Each row is where one point has got to under a steady rotation. How many ticks took it there?
The counts run from 0 to 665.
[-10   5   8  -8 -10   0   4  -1   6  -5   5 -21  32  15 -12  -9   9   2
  13   3  -2  -2  -2   8   5 -10  -4  11  -5   6   4  -2  -5   8   7   8
   7 -15   7   7   6   6  -7  -8 -14  -3 -10  -6  -6   6   4   0   9  12
   4  -1  16   5]	280
[ -6  14  -3   2   0 -11 -13 -18  -3  11  -6  -6   8   5  13  -5   0  12
  -2  -5  -4   8  -2 -11  -9   4   6 -14  -1  20  10 -13   4   7  25   0
   8   5  -6  -2   5 -14 -13  -6   7  -1   1  10   0  -3   6   9  -7  -7
 -11  -9  -9   2]	395
[ -8  -4   4 -13   7   8   7  10  10  -8  10  -3   9   8   2  -8  -7   8
   8  -5  -6 -14 -15 -13  -5   9   5  -7  -4   3   2   3  -2  22  -6 -12
  -7 -12   0  12 -15  -1  18 -11   1  -4  14  -6  -5 -11  17   5   3   8
   8   5  -7   1]	3
[  0   3  13 -15   3   0   0  -1  15  -8  -9 -15   9   8   4   7   9 -11
  -1  -8  15  -8   5  -9  -1 -13   8   1  12   9   0  13   9   1  15  -6
 -17  -6   1  12  13 -17   5  -3   0   5  16   8  -2 -13  12  -7   7   8
   8  -6  11 -11]	545
[  2  -9  -2  -4   0  12   7   7   4 -17  -2 -12   2   7  -3  -3  10   5
   1 -10   9   0  16  15   1  -6  -2  11 -10  13  -7  12   5  -7  -5  18
 -13 -24  -1   6   2  15   4  -1 -15   4   7   9  13  -5  -7  -5  10   7
  12  -2   3 -22]	448
[  6  -9   8   3  16  12  -2   4  -6 -23   4   2  -8  -9  12  -8  -6   4
 -19 -17   1   2  -1  -3 -15   1   9  -5  14   2   0  15  16  -6  -2   5
  -7   4   0 -14   6 -17   6  -6   6  15   9  -1  14 -16  -5  -8   7  -3
  -8 -10 -12  -5]	362
[  3  -7   1  -5  14   1  -2  -4   7  13  -7  11   3 -10  -5  -6  -9 -14
  -5   5   5   9 -16 -24  -1  14   3 -13  -1  -9  -9  -8   2   3  -3 -10
  13  15  -3   5  -9  -7  -6   5  10 -19  -1  -7 -13 -11   3  11 -12 -11
  -1   3  -6  13]	199
[ -7  17 -11  -4  -5 -10 -11  -9   9  16  -2  13 -17   4   3   0   3  -6
 -15  14 -15   7  10   8   0  -2   4   2  -1   4  11 -11   0   6   3  -4
   5   2   0  -2 -16   0 -14 -16   2 -14  -4  12  10   8   7   1 -14   3
   3   5 -14  -9]	413
[ -7  14   1  -4  -6 -11  -1   1  -3 -11  -2 -13   7   4  -2 -18  20  12
  -7   3  16  10   9   9   5   7   7   9   8  17   6  -8   8  -2  12   9
   7   5  -3  12  15 -20 -12   5   2   3  -9   1 -10  -2   0 -16   1   3
 -14 -13   8 -11]	87
[  1   3  -8   3 -15  -1   2  -8  -1  -1   3  -4   4  14 -19  -7   5  23
  -7   3 -12  -5  -6  -5   1   5  -2   5 -17  19  -8 -10  -2  11 -17   6
  21 -16  -5  -2  -8  11  -2 -10  -3   4  -2   7  -4  -1  10  -1  -2  -8
   4   5 -13  -6]	609
[ -5   1   1   5  -1  -6  -9  -3 -14  -5 -13  -2  -5   3   2 -14  -3  17
  -5  -6  20   7   3 -26   4   5   4  -8  -4  17 -25  -6   6   8  -1  -7
  -4   9 -13  -1   7  -4 -17   3  -2   3  22   9  -2 -12  -2  -2  -6  -7
  -7   2   5  -6]	203
[ -1  13  -3  -1 -10 -14  -9  -2   5  12   4  -8 -10  10  15  -1  -4   7
   9  11  -4 -10   7  11  -1  10  -9  -2 -17   1   5 -13 -15   3  13   5
   0   0 -21  12 -22  -9   5  -5  -2 -15 -17   3  -5  -1   0   0  -7  10
  14  14   8   7]	111
[-11  20  -5   0 -21  -6   3  -6   5  11  -9  -4   9  19   1  -1  16   3
   4  16   6  -8  17  -8   9 -14   6   3  -1  13  11  -1  -2  15  13 -13
  -2   1   1  14  15  -6 -12  -1  -1   6   3  10 -11   7  10  -8  -8   6
  -3  -1   7  -1]	408
[ -7   8  12   2 -12 -10  -3   1  -6   4   6   0  -8  -1   0  -8 -14 -16
   6   3   3 -10 -10 -21  18   6 -21 -10   2  -4  -3  -2 -12  15 -16 -13
  -5  -2  -6   3 -10   8   1  -6 -10 -14   4  -8  13  11   2  10 -10  11
  13  12  13   5]	6
[-19   0  -2  -8  -6  -4   3  11  10 -14  -1  -5   0   2   4  -7   2   4
  11 -10   4   3   6  -9   3   9  -3 -11   5   5  10   0   5  28  -9 -11
   0   0   4  12  -3  -8  13   2  -1  -2  26  -8   0 -15  14   0   2  15
  -6 -11 -12  -8]	1
[  2  -5   0   9   6  -4  -8   1  -4  -3  -1  14 -12   0   4 -24 -10 -11
 -21 -15   0   2  -6   4  -7   6   4  -1   3 -13   0   3  -4   7 -25 -14
   0   0   3  -8 -11  -3  -9  -8 -15 -13  -1 -16  13   4  -5  -3  -8   5
  -4  -4 -12  -8]	178
[-15  10  -4 -15  -3  -8 -12  -1  -3   2  -2   4  -4   7  -7   1 -10  10
  -4  21  -2   8   6   2   8  -1 -10   8   2   2 -18 -18  -1  -4   8   6
  -6  13 -13  -4  -9  -5 -12  -4  -9  -8  -9   5  22  -7  -5   5  -5   7
  19  14  18   0]	104
[ -2  -4  15  -4  19  -3  -6   7 -11  -3  12   0 -11 -20  -3   7 -13  -3
   0 -12  -4   4  -2   8  -4  13   0  -3   3  -6  -9  -4  -1 -11   0  10
   4  15  -8 -16 -19   4   5 -10  -1   2  -5   3  16  -6 -10   7   1  -1
  11  19   6  15]	658
[ 15   2   4   7   1   9   8   3   0  -3  -7  -1  10  20  -6 -18  12  13
 -19   8   0 -11   4  13   0  -4  15  20   3   6  -2  12   1 -11   1   2
 -11 -11  -9   9   8 -12  -4  -5  -3   5 -13  -7  -8  -8  -8 -22  -3  -3
  -9  -1   8  -7]	78
[  6  13  12  -9   2 -16 -15 -17  -4   5  -5  -5 -16  -2   6   9 -11  -5
 -14  -5   4   4  -5  -8  -4  -3  -3  -8  13   2  -2   5   7  -4   4  -9
  -7   2  -3   0   2 -11  -2  -7 -10   5   6  16  26 -11   6   4  -6   6
  20  -6   4 -14]	542
[ -2  -3  -2  -4 -10  18  23  14   3   1  -3  -7   1  11  -4   8  10  15
   7  19  -5  -7   3   1  12  -3  -2  15   3  13  -4   3  -2   3   6  18
 -13 -11  -1  12   3   5  19  -4   2   6  -2  14   0  -4   6  -9   2  -5
  -9   0   2   0]	429
[  2   0  16  20 -24  -7   5  -6  -7  -3   0 -16   4  -3   0   0  10   0
  -5  -1   8   2  -1 -17   9  -2  -1  -5   3   8  -1   6   1   0   6   3
  20   3   3  -5  19   4  -4   3   7  15  -4   6 -21   6  -3 -11   2 -15
 -25  -7   4   8]	56
[ -1 -11   1  -5   9  11  11  16   7 -18   9   5   6  -6 -10  -5   5  -4
   7   3  13 -20   7   9   7   9   3  16  -2  -7   0  14   0  -4 -12 -13
  -6  10  -7  15  -2  -5  12  12   0   3  -3 -13 -14 -16  -6 -13  -2   9
  19  14  10   4]	644
[  4  15  21  16  -1  -4  -1   0 -15   9  -1 -15  15  14   9 -15  -2   6
 -10   1  -1  -3  -5 -18   5  -4   5   0  -1  10  -1  -2  -1  -1  19   3
 -11  -7  -7  -8   7 -11  -9 -16   5   4 -19   8   0   3  -3  -1  -4  -7
 -14   4  16  16]	387
[ -4 -12  -5  -6 -19  -1  14  -8  16  -7  -8  -7  -2   7   5   2  11   9
  11   8   9  -7  22   9   5  -5 -11   4  -5   9   1   7   1   9   3   9
   3  -7  -2  25   5   7  17  11   0  -2   8   5 -10 -11  -1  -4   0   9
   2 -11  -2 -16]	439
[ -6  13  11  -3   2  -7  -5   4  -5 -16  -7 -21 -11  -2  16  -2  -2  -8
  -9  -8   3   7   1 -10   8 -11   3  -7  13  18  -3   7   5   1  10   4
 -11  -8   1  -4  10  -1  -5 -18  -7   8   6  16  17   1  -1  -4  10   8
  -1  -9   5  -8]	554
[  2 -11  10   5   0  12  13   6   7   2   0   3  14  10  -8 -19   3 -15
   6  -9  14  -8   0  -8   3  -6   4   8   0 -16   3  14   3  12 -17 -21
  -5  -7  13   8   9  -4   0   9  -9  -4   2 -23 -14   4   5  -7   2   2
  -7  -3   6  -2]	175
[-20  -3  -9  -2 -15   2  -5   2   4  -7   4   8 -19 -10   2  17  -5  -7
  11   4   3   5  25  15   6 -14  -8  -2   6 -12   1   2   1  11  -5  -2
  -6  12  14  -6  -3  10   0   5  -7   6   8   4  17   7  -5   3   1  17
   4   3  -2  -4]	136
[ -5  -1  -5 -14  -7   5   9 -11  -3   0  -8  -4  -5   6 -14  16  -1   7
   0   9   1   7   5   0   7  -7 -10   6   3  14 -16  -1   7  -2  -4  19
  -1  -6  -4   4   1  21  -1  -4 -11   4   4  18  31  -5  -7   8   1  -7
  17  -7   2 -17]	436
[ -2  -7  -7  -3   6  -3   1  -1   2  -3   1  18 -14 -19   0   1   1  -6
   3   4   8   2   9  13   0  22  -2   9   5  -7   5   0   4   7 -17  -7
  11  17  -7  14 -12  -5   4  17  -5  -3  -3 -12  -3 -12  -9   1 -17   7
  15  -4  -4 -12]	636
[ -9   2  11  -4  -5  -3   2  10  15 -19  -5 -18  -1  -6  21  -5   9 -10
   4  -1   7   2   9  -8  11  -5   0  -8   5   9  16  13   2   7  21   2
  -8  -3   6   8  12 -14  10  -9   5  -3   6   5  -7  -6   8 -14   6  12
 -11 -15  -2  -1]	556
[ 11   2   0  10   1   0   1   2   0   1  -6   4  -3  16   4 -21  10  13
 -22   8   2 -14   5  16  -3   4   5  15  -2   5   2   9  -2  -4  -3  -3
  -5  -3 -18   7   2 -17  -6  -5  -1   1 -19  -6  -8   1  -7 -23  -8   2
  -4   0   5  -6]	79
[ -4   5 -13  -5   7   1  -5 -11  15  19 -12  22  -1  -1  11   0   1  -3
  -8  16  -7   9  17   4  -5  -2   7  -2   6  -1  15  -4   5  12  13 -12
   2  16   2   3  -5  -9 -14  -7   7 -10  -5   4   1  -6   0   3 -23  -2
  -3  -7 -14  -4]	402
[  7  -2   4  10  11  12   4   1  -8  -2   3  -3  -5  -6  19  -5  -5   8
   8 -19   1  -7 -14 -16 -13  13  11 -17 -11  18  -3   7   4   8   5   8
  -7 -12  -7   3 -11  15  17 -18   3   2  16  13  -3  -5   1   7   0  -7
   6   1 -15   1]	23
[ -1  -2  -2   4   9  12   0  -2   9  10 -10   2  10   6  -5   5  -4 -15
  -2   4  -5   6   8   1   7 -21   3   7  -6   0  -2   3   7   2   3   7
  -9  -8  14  -7  14  18 -24  -6  -8 -13 -13   6  10  13 -11   4   0  -4
   2   1   9   3]	583
[ -6   2  10  13   7  -3   0  15 -11   7  -9   3 -23 -10  11  -6 -10 -20
   6  -6  15   5   6 -19  15   8  -7 -12  -1   1 -10   1  -4   7 -10  -3
 -19   2  -2   0  -3  17  -2  -2  -9  -8   7   7  18  10 -14   6  -6   3
  -3   2  12  -2]	18
[ -1 -10  -1  -3  20  15   9  10   9  -5  -6  -1  -4 -12   7   0   1 -14
  14 -18   8   8   2  -6  -5   8  12 -12  -4   6   0   5   9   3   8   1
  -7   0  11  10  -5  12   9  -5   7 -10  24   5   1 -13  -2  17  -2  -5
  -5  -4 -15  -6]	21
[ -1   5  -7 -12   4  10  14  14  23  20  -3   6  -6   1  -7   9   8 -11
   2  23 -17   5  -5   7  11   4   6  13   7  -4  11  -3  -6   4   5   4
   4   1   8  13 -13   8   9 -13  12 -15 -11   7  -5   2   8   1  -8  -2
   2   3 -12  -2]	422
[  4  -5   2  -4  11  -2   0  14  -1 -17  12  11 -17 -12  -1  -7  -5  -4
  -8   0  -4  -8  -2  15  -1  15   3   4  -2  -9  -1   7  -3  -6 -15  -7
  -5   7 -12  -2 -21  -4   7  -5  -2  -7  -6  -8   5  -8 -11  -4  -7   9
  21  22   0  -1]	646
[ 14  -3  10   8  -9   9   6 -19 -12  -2  -6  -9  12  14  -7  -4   4  20
 -16   4   3  -5   1 -10   1  -9   6  10   3  17 -21   6   5 -11   3   5
   9  -5  -8  -6  21  -2  -6  -2  -2  17  -6  11   2  -6  -7 -10   4 -12
 -12  -3   8  -1]	66
[ 14 -18  -2  -7  -4  16  15  -2  18   1   0   2  -2   8   3   2  -2   4
   5   8  -6 -19   5  14   0   1  -7  13 -11   1   3  10  -9   4  -3   4
  -3 -18  -6  23  -9  13  24  -1  -3  -7  -8   2  -8  -8  -1  -1  -1   0
  14   3  -1  -7]	441
[ -2   6  -7   3 -14  18  15  -6   0   8  14   4  20   9 -18  -1   3  -1
   1  22  -8  -6 -11 -11   7 -10  -1  10  -3   7   5  -2   0  11 -13   1
  17 -10   7   4  11  15 -10  -7  -6   7 -17   2 -15  16   2  -8   1  -5
   6   3   2  11]	601
